Each row below has a hidden score, from 0 to 20, with 10 about the middle. What is it? The score is a weighted sum of the row's numbers plus the product of two more (or one squared), each taken from its middle value.
[  5  -2 -16   0  12  34  19 -30  -5   1  -3   8   7   2  -2   0] >> 6
[ -7   8  -5  -5   5 -14  16  29  -3  10   3  10  20  16  10 -19] >> 9
[ 31  14  54 -24  -4 -23 -43  11  25 -13  -3 -56 -18 -32 -37  24] >> 13
[  0   1   4  -3   1 -20  14  -6  19  -3   2 -22  17  -9   4  -7] >> 10
[  8  -4 -11  36  -1 -14  21   5  13  38  -6  -2  28  30  20 -25] >> 10
[-21 -28  26  17  -7   2   0 -11  26 -11 -12 -14 -16  16 -12  16] >> 11
[ -2  17 -15  21  35  29 -19 -34  10  -9  26  -5 -30  12 -19  22] >> 3
[  3   3  25  -8   3 -16  -8 -18 -46 -20  29 -16 -25 -33 -24  37] >> 9
[ -7  -8  -7  44 -26 -22  12  30  -4  59 -25 -15  22  17  46 -43] >> 8
[ 25  -8  15  -1   3  -3 -13 -16   2 -35  -2  -9 -41 -29  -7  29] >> 14
[  6   2 -18 -40  14 -30  13   4 -46  -5  10   6   1 -24  -1   5] >> 9
[ -9 -10  35  -7 -17  34  -2  -1 -14  -4   1  -9   8  23 -15  10] >> 13
[ 26  13   6   5 -19 -25  29  31  20   9 -16 -26  33  21  51 -60] >> 14
[ -5  15   2  -6 -11 -10  29  13 -11   1  -3  -8   5 -14   7 -14] >> 6
[-12   7  48  -4 -24  -5 -36  -5 -25 -40  40  -7 -26 -52 -39  49] >> 11
[  6   8 -29 -19  12  11   3  24   4  -3   2   4  -4 -13  12 -20] >> 10
[-19  -9  -2   7  14  10  24  -2  -4  16   0  19  28  50   0 -10] >> 8
[-14 -16 -27  31   5 -35  39  38  -2  50 -13  18  19  34  60 -67] >> 10
[  3  -8  22   7 -14   6 -11 -35  -3  -3  12  -2 -12   1 -27  32] >> 8
[-15 -17 -53  38  11 -13   9   8  36  14 -28  22  29  31   3 -17] >> 14
[  7  -8   8  16  -7   0 -12  -1  28  32 -11 -29  37  28 -19  10] >> 12
[ -2  10  -5 -35   4  -8 -17  -2 -12 -13  -1   7 -20 -25   7   0] >> 12
[  6  -3  37 -14 -14 -21  22  15   1  17 -24 -18  28 -19  12 -18] >> 10
[ 15 -16  24  21 -23   9 -12   6   7 -11 -14 -13  -4   9   6  16] >> 14
[-19   3  15  10 -13   5   1   7  -1  22  -8  -1   9  -1   0  11] >> 10
[-34 -47 -10   7  19   9 -30 -10   1 -50  24   5 -10   2 -13   2] >> 7
[ -2  19  17 -16   1   0  13   4   3 -12   9 -11  21   4   0 -11] >> 9
[ -4 -18 -13   0  10   4 -32  -8 -31 -14  29   4 -23  -7 -22  23] >> 10
[ -9  -6 -15  48  -5   4  45  33 -13  50   5  12  29  47  50 -38] >> 10
[ 27   6 -14  13   4 -21  20  39  15  22  11  -9   3   9  37 -32] >> 10
[ 27  15  -1  42 -22 -21  29  81  13  37 -18 -14  27  27  57 -43] >> 13
[  0  -3  15   2 -25  11 -45 -26  -4 -10   2 -18 -41 -22 -29  30] >> 10
[-22 -18 -10  11   0  -4  24   1   5  13 -12  10  35  14  -3  -1] >> 9
[ -1 -31  11 -11   1  -4   2  28 -18  15 -12 -18  27   8  -1 -10] >> 14
[ -3 -17  -8  26   1  -7  19  40   7  49  -3   1  49  46  31 -32] >> 13
[-12 -34   2  36 -30  23 -15  -5 -15 -11   0   6   8  26 -32  20] >> 10
[ 13  11 -29 -27  24  -6  21 -15 -10  -1   2   1  -4  -2   5 -18] >> 5
[ -6  -5 -30  -7  12  19  -6  18 -22   1  32  27   0   4  14 -22] >> 8
[  4  -4 -20 -41  22 -29 -26  -1 -18  14  21  -6   9  -4 -18   9] >> 12
[ 23  24 -15   3   7   6  17 -24  20   6 -40 -22   3  -2  -3   2] >> 7
[ 30  19  12 -15  12  -9 -26 -32  -2  -7  22 -12 -18 -27 -13  11] >> 10
[  4  15  31 -11   4  -8 -45 -21  -6 -15  26 -23 -30 -29 -70  50] >> 7
[ 26   9  -1   0 -15  17 -63 -23 -20 -32  27  -7 -54 -35 -15  20] >> 12
[ -3  18  -5  -5   2 -17  -9   5  18  15   4   2 -14  -9  11  -8] >> 11
[  2  -6  20  24 -21 -26  14  -1  15  24 -18 -13  29  16  21 -18] >> 10
[ 21  17   3 -45  -6   6 -65 -40 -19 -58  35   0 -55 -48 -36  44] >> 11
[ -3   7  -6 -23  -2 -11  -9  10   1   1  -6   8 -33   9 -12  14] >> 8
[-36  -2  -6  11  -6  27  46  21 -10  25   9 -13  30  30  37 -31] >> 9
[-22 -11 -27  82   0 -13  16  46   0  56  10  32   0  56  45 -39] >> 12
[  1  12  -5   7   2  13  21  -4  16 -20  15   3 -30 -15 -23  18] >> 6
[ 19  13   1 -53  -1  15   2 -15 -20  -4 -10  -8  12 -14 -17  16] >> 7
[  0   5  -6 -15   9 -41  -1  31  -1  27   1  -9  24  15   4 -17] >> 13
[  4   1  -3  -8 -18   0 -33 -25  -6 -39  26  30 -48  -6 -37  43] >> 8
[ -9   7  73  -2  -4   1  33  42 -12  50 -15 -42  46  -1   7  -6] >> 17
[ 16   6  44 -23   5   2 -32 -14 -20   8  25 -26 -10 -28 -23  25] >> 14
[ -3   3   3  20  24  -8  14  26   6  -7 -15  -8  44  24  28 -34] >> 11
[-10  18  14   0   0 -17  33  18  13  21 -16 -10  23  12  22 -15] >> 10
[-10  -4 -40 -35  27   7   0 -28  -2  -8 -21   4 -23 -10   2  -7] >> 10
[  8  15 -49  15  12 -11   8  18  15  39 -19   4  15   9  29 -29] >> 11
[ 12  14  28  28  -9 -17  13  35  33  42  -6 -16  39  15  35 -38] >> 15
[-26 -17 -15  17   3   5  25  10  18   9 -20  12  -4   4  14  -8] >> 13
[  4 -24   7  35  -4 -17   7  43  15  51   4  -9  44  62  15 -21] >> 17
[ 10  33  12 -17  -8 -35  11 -35  33  14 -24 -29   7 -13   4  -2] >> 4
[  7  -2  -3   7 -11  21   1 -24  12  -4  -2  -2 -15   2   9  -6] >> 7
[  7   8  -2  -9  -2 -14  12  -6  -6 -17  17  25  -4 -16  -7  -4] >> 5
[ 10  -8  -9   7 -25  11   2 -24  -6 -21 -25  -9 -22  -6 -15  24] >> 6
[ 12  10   1 -22  -8   2  18 -13  -4  -9  12  15  -4   8  16 -12] >> 6
[ -5   8   9   4  -3  -2  17 -20  20   5 -22  -5   6  -7   0  -5] >> 7
[  1   9  21 -18  25   4  26  -7 -12   0  15   4  15 -10 -12   2] >> 3
[  4   7  -1 -35  -3 -31 -40 -10  -1  -6 -10  -5 -16 -24 -12   6] >> 12
[ -2   0   3 -23   5  -6  13 -14  -9  11  -1   4   9  12  -4  -1] >> 8
[-23  -9  28  16 -31   9   1  -3 -12  20  -3   3   8  -8   6  10] >> 8
[  9   4 -14 -26 -11   2 -31 -29  -5 -20  -6   3 -37 -12 -17  14] >> 8
[-18  14 -47   5  21  12 -30  -9   0  -1  12  23  -5  36  -6  -2] >> 9
[ -1  15 -37  18  11   1  -3 -18   7  11   9  46  -5   9  13 -13] >> 8
[ -2 -17   9   5   1  -6 -31  14 -23  -7  -6  -7   1 -10 -22  19] >> 14
[ -6  -3   9  -4  15  -2 -15 -33   2  -7   6  -3 -29 -19 -26  31] >> 10
[  3 -26 -17  40  17 -18   3  52 -40  15  58  48   3  23  61 -59] >> 10
[  6   6  -6 -19 -11  -6  -6  19 -19 -11  25  13 -12  -8   6  -4] >> 9
[-40  23 -72 -15  60  25 -12 -32 -28  53  17  47   7  44 -11  11] >> 7
[-16  13 -64  25   3  42  -1 -31  17   2 -22  56 -21  29  -4  11] >> 10
[ -7   3  11  -5 -20 -13  -6  -1 -29 -19   4  10 -20  -9  -9  22] >> 9
[-16 -18  -9  10   9   1  -3  17  23  19 -13   5  30  16 -12  -2] >> 13
[  5   3 -10  10   8   4  36  29   1  43  -8  12  29  25  43 -36] >> 9
[ -9  -7 -12  -8  16 -21   3   4 -10   5   0  -6  16  -6   9  -5] >> 13
[-16  -7 -12  15   2   6   9  -2 -16 -11 -13  25 -12 -15  -4  11] >> 12
[ -4  -2 -11  56  -1   9  43   6  26  53 -24 -24  33  32  33 -31] >> 8
[  1 -21  53  12  -8   0   9  40   5  -6   3 -41  14  -8 -13  10] >> 11
[ -3 -17  16  13 -11 -29  20  41   8  30  -8 -16  21   7  11  -9] >> 11
[ 18  16 -20   9   0   1  -9  -2  12 -36 -40  20 -32 -25  11   4] >> 19
[ 12   9  -9   0  11   9   5 -13 -29  -7   3  -6  -4 -12 -12   6] >> 8
[  2  -6 -27  -4 -15   0  18   7  24  20 -27  27  16  24  18 -12] >> 5
[ 17  30  36 -39   1 -12 -40 -24   4 -43  -6 -40 -32 -64 -42  38] >> 12
[ -9 -27  23  20  -9  15  24  18 -21  44  21  14  22  25   5  -7] >> 10
[  7  -6 -23 -10  -3 -38  -1   4 -13   5 -21  -4   9 -10   0 -21] >> 9
[  3 -17 -20  11 -15  -6  13   8  18  -2  -1  17  24  25  -5 -13] >> 6
[ 20   9  29 -19 -14  10 -10 -15 -14 -22  14   5 -25 -10 -12  30] >> 8
[ -2   2   0  30 -14  11  45  15   4  -3  -2  -4   8   8   6  -6] >> 6
[  7   8  29 -18  -1 -13 -11  -5 -33 -18  12 -23 -13 -49 -10  14] >> 11
[ 20   9 -24 -19  -1  -6 -36 -22 -24  -6  -1  16 -29 -19  -7  12] >> 10
[ 20  12  45  -7 -31  17  -1  -9 -24 -31 -18 -22 -18 -19 -14  20] >> 10
[-19 -12  30 -28  -1 -44 -10  14  -2  -1 -23  -5  16 -26  -9  12] >> 16
[ -7  10  -3  23 -25 -21  15 -22  13 -10 -43   9  -2  -9  -5  20] >> 8
[  2 -12  25 -16 -12   9 -28 -16 -25  -9  14  -4 -19  -6 -34  23] >> 11
[ 25  27   8 -54   7   5 -23  -9 -38  -8   9 -12 -12 -31  -4   5] >> 11
[-12   3  47 -29  -6   2 -13  17 -20  -7  14 -39  -2 -16 -19  10] >> 13
[ -4  -6 -12  -8  -4   3  12  -1   1 -26 -16  -4  -6  -3   1   1] >> 10
[  0 -16  20 -11  18  28  -3 -10 -32   5  38 -26  -7  12 -28  26] >> 9
[-21  13 -13   6 -10   5   1  14  -2 -20  13  11  -5   3  -1   7] >> 10
[ 15  11  38 -22 -33   2 -13  18 -16 -26  -3 -24  -5 -32  -7   6] >> 11
[-15   6  12  19   5   4  34  18  -8  16  -6 -18  25   9  37 -27] >> 12
[  3  -9  -7  13  -6 -15 -22  -7  17   8 -26  -6  -7  -3  -3   4] >> 13
[  9  -5  -8  35 -15 -13  32  27  48  37 -19 -10  40  44  38 -47] >> 8
[ -9  -2  30 -13   0  11   2  20   4  26   8 -24  37  28  -4  -4] >> 15
[ -1  29  27 -53   1  15 -56 -40 -13 -68  40  13 -37 -59 -62  58] >> 5
[-37 -15 -22  12   4 -16  21  13 -15  17  -3  31   3  21  26  -2] >> 12
[ -9 -14  31 -30   6  -1 -21  -8 -46 -11 -19 -10 -12 -35 -32  40] >> 12
[  2   4 -30 -19  -2  10  -6  -4  20 -19 -22  39 -23   2  29 -15] >> 14
[ -7  41 -22 -26 -23 -11 -10   0   3 -36  25  16 -36 -41   3   6] >> 11
[ 19 -17  34 -38  -6 -18   9   4  12 -47  13 -18 -21  -3  -6  -8] >> 5
[-11 -14  10  13 -18   9  24  17   6  -1   3  22  -6   1  -4   2] >> 7
[  0   1 -10  -3  13  34 -47 -56 -18 -30  19  23 -51 -15 -28  32] >> 7
[ 18  -5   0  67   2 -17  28  35   6  66 -16  -8  28  32  55 -39] >> 14
[-14  -3  16  -8 -20  -1  35  25   5  29  18 -15  50  34  48 -46] >> 14
[  1   9 -62  -5  29  13   3 -25  -2  16   3  47   1  30  17 -27] >> 6
[-13   7   3 -25 -42   1 -31 -25 -33 -34  30  14 -31 -44  -1  12] >> 6
[-11  30 -17  -4  -7  21  37 -24 -19   9   0   7  -2  12   8   4] >> 2
[ 22  -8  25 -18  -9  30   5 -15   4 -14 -17  -9 -12 -22  -3  -6] >> 7
[  6  16  12  16 -25  10  16 -31  16  -3 -38  -9   4  -5   3   7] >> 4
